In the data rows, 128 means zero.
Some points, each followed by its number:
[ 89 111 119 128 126 109 152 148 155 184 167 158 159] 0
[ 79 111 150 130 143 182 152 148 155 102 102 134  94] 1
[167 189 201 173 165 182 152 148 155 139 167 177 159] 2
[ 94 111 122  84  89 109 152 148 155 136 102 154 159] 3
[122 111 128  94  90 109  85 148  90 151 102 157 159] 4
[102 111 106  94  81 109 152 148  90 141 102 132  94] 5
[154 189 203 174 126 109 152 148 155 147 167 161 159] 6
[115 111 154 140 147 109 152 148 155 135 102 137  94] 7
[ 92 111 122 109 127 109 152 148 155 121 102 151 159] 8
[ 92 189 144 146 148 109 152 148 155 120 102 149  94] 9
[ 75 111 128  99 148 109 152 148 155 133 102 122  94] 10
[123 111 144 122 140 109 152 148 155 142 102 133  94] 11
[100 111 153 113 115 109 152 148 155 110 102 142  94] 12
[111 189 178 127 161 109 152 148 155 186 167 167 159] 13
[126 189 158 143 120 109 152 148 155 114 102 139 159] 14
[ 92 111 117  74  98 109 152 148 155 168 167 158  94] 15
[141 111 158  84  91 109 152 148 155 229 167 196 159] 16
[ 94 111 113  84  67 109  85 148  90  99 102 129 159] 17
[144 111 130  90  65 109  85 148  90 128 167 156 159] 18
[133 189 170 164 129 182 152 148  90 132 167 148 159] 19
[194 111 136 144 137 182 152 148 155 156 167 160 159] 20
[191 111 121 118  83 109  85 148  90 175 167 167 159] 21
[153 111 150 151 135 182  85 148  90 121 102 123 159] 22
[151 111 102  74  98 182  85 148 155 157 167 174 159] 23
[144 111 151 169 145 182  85 148  90 101 102 105  94] 24
[174 111 140 171 156 182  85 148  90  85 102 133 159] 25
Which two points above are nearest to each new point, looking only along the 4 directions in which the numbered points spread most? Their numbers follow each, nearest first.
[137 111 117 126 131 109 152  76 155 141 167 133 159] 0 8
[124 111 131 113 122 109  85  76 155 159 167 137 159] 0 23
[ 89 111  85  88 111 109 152  76  90 111 102 102  94] 5 12
[ 92 111 100 113 119 109 152 148 155 180 167 127  94] 15 0
[196 189 165 198 147 182  85 148  90 152 167 155 159] 19 2
[104 111 103 159 198 109 152  76 155 106 102  46  94] 1 7
[160 111  69  98  96 109  85  76  90 151 167 105  94] 4 18
[166 111 147 142 129 182  85 148  90 118 167 146 159] 22 25
[134 111 114 101  93 109 152 148 155 152 167 135 159] 0 15
[157 111 110 120 156 109  85  76 155 118 167 141 159] 23 20
[116 111 113  76 111 109 152 148 155 140 102 170 159] 3 8
[ 93 111 117  95  88 109 152 148 155 159 167 142  94] 15 3
[164 111 134 153  73 182  85 148  90  91 102 112 159] 22 25
